[[ 26  16   7 -28  28  -5 -30  26  23  10]
 [-13  15  15   3 -52  -6  -9   3   9  39]]
:
[[ 26   7  28 -30  23]
 [-13  15 -52  -9   9]]

[[-14  25 -25]
 [ -6   2   1]
 [ 32  24  -5]
 [ 19  -2   2]
 [-60 -70  27]
 [-17  -2 -13]
 [ -7 -12 -36]
 [-16  42  11]
 [ 10   6 -19]
 [ -5 -36  -9]
 [ 23  23 -22]]
:
[[-14 -25]
 [ -6   1]
 [ 32  -5]
 [ 19   2]
 [-60  27]
 [-17 -13]
 [ -7 -36]
 [-16  11]
 [ 10 -19]
 [ -5  -9]
 [ 23 -22]]

[[-19 -43 -17  68  -7 -66 -15 -25 -19 -31  49  16]
 [ 31 -44 -62  59 -54  17  56 -12 -16   6 -53  20]
 [ 30  19 -10  34   4 -31 -27  30 -41 -41  58 -19]
 [-50 -33  32  17  -8 -19  55 -16  41  65 -48  61]
 [-10 -37  23  41 -27 -39  62 -64 -53 -58 -57   2]
 [-58 -48   0 -53 -62 -28 -45 -51 -44  35   4  34]
 [-23  -8 -25  -6 -14 -53  15  63 -65  33  21  65]
 [ 55 -45  36   7  40 -58 -36   2 -54  62 -56 -19]]
:
[[-19 -17  -7 -15 -19  49]
 [ 31 -62 -54  56 -16 -53]
 [ 30 -10   4 -27 -41  58]
 [-50  32  -8  55  41 -48]
 [-10  23 -27  62 -53 -57]
 [-58   0 -62 -45 -44   4]
 [-23 -25 -14  15 -65  21]
 [ 55  36  40 -36 -54 -56]]

[[  8   6  -7 -20  17  -8  27  23 -26  29  12 -27  16  39  12  26]
 [  7   6  -1 -14  15  -5  33  28 -36  26   8 -19  18  38  15  22]
 [  6   6   2 -18  28  -1  22  17 -32  20  -3 -26  20  43  11   9]
 [  2  10 -42  32   0 -20 -29 -20   4  12 -32 -16 -23 -51  -6  34]
 [ 11  12  -3 -12  21  -9  30  25 -29  28  10 -20  18  40   3  25]
 [-20  -1 -20  37  -6  -4 -23 -18   9  10 -37 -13 -20 -52  -9  27]]
:
[[  8  -7  17  27 -26  12  16  12]
 [  7  -1  15  33 -36   8  18  15]
 [  6   2  28  22 -32  -3  20  11]
 [  2 -42   0 -29   4 -32 -23  -6]
 [ 11  -3  21  30 -29  10  18   3]
 [-20 -20  -6 -23   9 -37 -20  -9]]

[[-53  41  12 -18]
 [ 56  24 -26  10]
 [ 25 -20   2 -23]
 [ 28   2 -15 -17]
 [-27 -26  46 -11]
 [ -4 -16  -3  21]
 [-31 -22  14  36]
 [ 19   2  -9 -29]]
:
[[-53  12]
 [ 56 -26]
 [ 25   2]
 [ 28 -15]
 [-27  46]
 [ -4  -3]
 [-31  14]
 [ 19  -9]]

[[ 11   0   0 -30  34  19  30 -17   3   9]
 [ 10 -17  30   4 -18   0   2  -5  10  -4]
 [ 42 -34  17  -5  29 -29  44 -27  16  37]
 [  5  15 -21 -43  56  29  35 -17  -4  12]
 [ -4   9  19 -39  12  53  13 -10   3 -19]
 [ 30 -40  43  22 -26 -32   9 -10  19  12]
 [ 49 -52  50   5   1 -31  38 -28  26  29]]
:
[[ 11   0  34  30   3]
 [ 10  30 -18   2  10]
 [ 42  17  29  44  16]
 [  5 -21  56  35  -4]
 [ -4  19  12  13   3]
 [ 30  43 -26   9  19]
 [ 49  50   1  38  26]]
